Where one turn sends some rows of the set: a few examples, then the rows asked:
sozur: +0.23  +1.36  +0.50  +0.26  +1.67  +1.23  -0.81  -0.69  +1.59  +1.65  +0.15  +0.06  +0.00  +2.12  -0.33  -0.15  +0.00  +2.07  +0.47  +0.13  +1.17  +1.96  +0.76  -1.66  -0.75  +3.78  +1.33
Fifez: +1.20  +1.33  +0.03  +0.82  +0.05  +2.60  -1.42  +1.98  -0.27  -1.65  -1.07  -1.22  -0.09  +0.03  +2.18  +2.21  +0.24  +1.48  -2.35  -0.37  +1.30  +1.52  +0.74  +1.22  -0.43  -1.62  -0.56
zageg: -0.81  +1.05  -0.83  +1.16  +0.81  -0.81  +2.35  +0.24  +0.49  -2.30  -0.07  -0.43  +2.24  +1.49  -1.09  +0.54  +0.29  -0.96  +2.07  +0.06  +0.46  +1.42  +1.70  -0.11  -1.70  -0.48  +2.56
Lafef: -1.37  +0.22  +0.27  +0.25  +0.32  -0.73  -1.04  +0.94  -0.02  -0.25  +1.79  +1.51  +2.64  +0.42  +0.28  -1.36  +2.35  +3.10  +0.81  -0.79  +3.00  +0.49  +0.28  +0.79  -1.35  +0.44  -0.40
fadi: -1.64  -0.74  -0.77  +0.97  -1.62  -1.25  +1.00  -1.30  -0.41  -0.68  -0.73  +2.04  +0.15  +1.28  -1.15  -0.64  +0.46  +2.16  +0.22  +1.57  +1.92  -0.67  +1.91  +1.64  +0.24  +0.83  -0.62
fesi: +1.80  +0.25  +0.00  +2.94  +1.26  +0.97  +0.53  +0.39  -0.67  -0.41  -0.04  -0.13  -1.94  +0.38  -0.17  -2.63  -1.85  +2.52  -1.22  +0.71  -0.87  +0.99  +1.47  -0.85  -0.50  -1.74  +0.24
det: +1.03  -0.12  +1.50  -0.52  +1.93  +0.39  +0.69  -1.06  -1.24  -1.19  -2.38  -1.34  +1.71  +0.87  -0.31  +0.94  +1.47  -2.22  +0.40  -0.98  +0.28  -3.12  -0.40  -1.15  +0.70  +0.50  -1.11
vipu: -0.24  +1.23  +3.68  -2.23  -0.40  -1.57  -0.57  +0.47  +1.80  -0.18  -1.02  -0.09  -0.98  -0.57  -0.59  -0.39  -1.28  -0.99  -2.01  -0.86  -0.24  +0.21  +0.18  -2.06  -1.99  +1.03  +0.92
gev: +2.72  -1.20  +2.60  +1.07  +1.21  +0.05  -0.70  -0.38  +1.06  -1.16  -1.40  +1.11  +1.20  -0.17  -1.54  +0.09  +0.75  -2.34  +2.27  +0.06  -1.52  +0.63  +0.20  -0.25  -0.03  +0.35  -2.35
Tagu: +1.34  +0.34  +0.59  -1.03  +0.35  -0.70  -0.87  +0.88  +0.35  +0.06  -0.30  +4.03  +0.29  -3.62  -0.94  +0.63  +0.10  -0.85  -2.41  +0.29  +0.27  +1.88  -0.95  +0.18  +0.11  -0.63  +0.26
zogu: -0.36  +0.27  -0.31  -0.32  +0.68  +0.54  +0.06  +5.64  -0.04  -1.14  +0.17  +0.05  -0.05  -0.67  +1.55  -0.40  +0.67  -0.06  -2.34  +1.11  +0.15  -0.15  +1.08  -1.12  -0.03  -0.65  -1.13
kupe: +0.14  +0.86  +3.36  +1.60  +1.02  +1.35  -1.18  +1.79  -0.89  +0.57  +2.21  +0.51  -0.50  +0.01  -1.19  -2.20  -0.73  +1.15  -1.26  +0.75  -0.27  +1.00  +2.33  +0.21  +0.75  -0.57  +0.60
birad: +0.38  +1.16  +0.23  +1.68  +1.33  -0.02  +0.48  +0.21  +0.77  +0.49  -0.05  -1.21  +0.14  -1.12  +2.11  +0.69  -3.37  +0.81  +3.57  +0.71  +0.04  +0.76  -0.80  -0.17  +0.21  +2.59  +0.18
Meri: +1.33  +0.56  +0.97  -2.91  -0.25  +0.19  -2.13  -0.37  -0.76  +1.02  +1.77  -0.77  +0.83  -0.88  -0.58  -0.25  +0.39  -2.03  +1.24  +0.13  +0.47  +0.03  -0.01  -0.93  -2.25  -2.16  -2.68
zef: +2.12  -0.34  -1.98  +0.16  -0.17  +2.48  +0.12  -1.48  -0.34  -0.23  -0.99  -0.38  +1.85  -1.69  +0.78  -0.68  +1.28  -1.29  +2.30  +1.24  +1.95  -1.52  -0.92  +1.44  +0.21  -1.41  +0.23
tidez: -1.69  -0.84  -0.52  +0.94  +0.21  -1.01  +1.86  +1.70  +0.27  +0.87  -0.13  -0.40  -0.66  +1.41  +0.32  +1.10  +2.85  -0.20  -0.62  -0.72  -0.66  -0.67  +2.18  +0.94  -0.75  +0.19  +2.54
ruleg: +1.86  +0.93  +0.35  +1.19  +0.89  -0.70  -0.74  -3.76  +3.46  +1.95  -0.09  +1.14  -0.21  -0.74  -0.70  +0.35  -1.27  -0.91  -0.68  -0.73  +0.43  -1.00  +0.27  +0.82  +0.20  -0.66  -0.29
zer: +0.90  +0.29  +0.25  -0.15  -0.68  +1.17  -0.32  -1.25  -0.52  -2.04  +2.09  +1.27  +1.77  -2.26  +1.09  +0.07  -2.90  +2.19  +2.21  +1.26  -0.78  -1.10  -1.27  -0.48  -0.44  +0.25  -1.05
dok: -0.44  +0.19  +1.19  +1.61  -0.59  -0.39  +1.27  +1.07  -0.86  +0.43  -2.32  +1.02  +0.31  -0.94  -0.15  +0.29  +1.15  +0.47  -0.85  +2.21  -0.80  -0.69  +0.07  +0.73  +3.35  -1.83  -1.80
sadak: +0.14  -0.85  +0.03  -0.20  -0.62  +1.18  -1.63  +0.36  -0.64  +2.89  -1.08  -2.22  +1.99  -2.34  +0.75  +0.10  +1.42  -1.99  +0.39  +0.64  +0.59  +0.16  -1.34  -0.77  -0.75  -1.53  -2.11
gov: +1.35  +0.32  +0.67  -0.68  -0.63  +0.22  -2.81  -0.61  -1.20  +0.05  -0.14  -0.29  -0.86  -1.41  +1.39  +3.07  -2.21  +0.12  -0.83  -0.42  +3.01  +0.00  -0.47  -0.90  -2.10  +1.05  +0.55
Bido: +1.33  -1.48  +0.25  +0.97  +1.00  +0.92  +1.08  +0.39  +0.21  +0.24  -1.48  -2.84  -0.43  -0.90  -0.93  +0.78  -2.75  -0.44  -3.02  -0.43  -0.87  +1.23  +1.22  -0.61  +0.19  -0.66  +0.96
Runer: -0.24  +2.41  -3.38  +0.23  -0.35  -0.71  -0.87  +0.54  -0.84  +0.58  +0.77  -2.42  -0.41  -1.22  +1.28  -1.19  +0.22  +2.43  +0.90  -0.94  +0.01  -1.32  -0.63  +0.60  -1.35  +1.41  +0.71
nug: +0.77  +0.07  +0.12  -1.29  -0.27  -1.36  -0.69  +0.86  +3.47  +2.60  -1.37  +0.25  -1.00  +0.85  -0.12  +0.29  -0.11  +0.98  -1.65  +1.08  -0.12  -1.24  -2.71  -1.21  -1.93  -0.17  +0.16
tol: -1.46  +0.52  -1.44  +0.98  +0.18  -2.20  -2.46  +0.28  +0.27  -1.20  +1.65  -1.32  -0.14  -0.79  +0.13  +0.13  -1.33  -2.03  +0.77  -0.38  -0.37  -3.09  -1.68  +0.01  -0.73  +1.64  +0.53
bis: -0.99  +0.56  -0.82  -0.33  +0.84  -0.57  -0.18  +0.31  +3.04  +0.17  +0.03  -0.75  +0.20  +2.10  -2.27  +0.38  +2.10  -0.46  +1.73  +1.20  +0.30  +0.47  -2.13  +0.97  +0.12  -0.32  -2.29
Dum: +0.82  +0.84  +0.58  -0.05  +0.13  +1.12  +0.08  -2.56  +0.90  +1.33  +0.14  +3.24  -0.30  -1.59  +1.21  +0.43  +2.09  +0.34  -3.42  -0.29  +0.25  +0.62  -0.58  -0.33  -0.02  +0.33  +0.65
fupid: -0.33  +0.56  -1.07  -1.03  +0.27  -1.22  +1.00  +1.33  -1.24  -0.79  +0.83  +1.54  +3.54  +0.61  -0.10  -0.75  -0.80  +0.55  +1.32  -0.44  -1.27  +1.32  +2.56  -2.23  -0.65  +0.45  +1.50
big: -0.39  -0.04  +0.07  -0.10  +0.62  -0.19  -1.38  +1.86  +0.13  -2.00  +2.29  +0.75  +0.51  -0.04  +0.04  -1.96  -0.13  -1.44  +2.27  -1.91  -1.33  -0.96  -3.29  +0.53  +0.14  +0.76  +0.61
Nub: +1.21  +0.22  -0.25  +0.36  -0.45  -0.47  +1.06  +1.14  -2.20  -2.71  -1.45  -0.07  +0.52  +0.97  +2.63  +0.33  -2.17  +0.29  +0.55  -1.09  +0.11  -2.47  -0.69  -1.69  +0.45  -1.82  +0.81

sozur moves to -> Nub
Meri moves to -> Tagu
Now find these:
zogu moves to -> Lafef
fadi moves to -> birad
ruleg moves to -> Bido
fesi moves to -> zageg

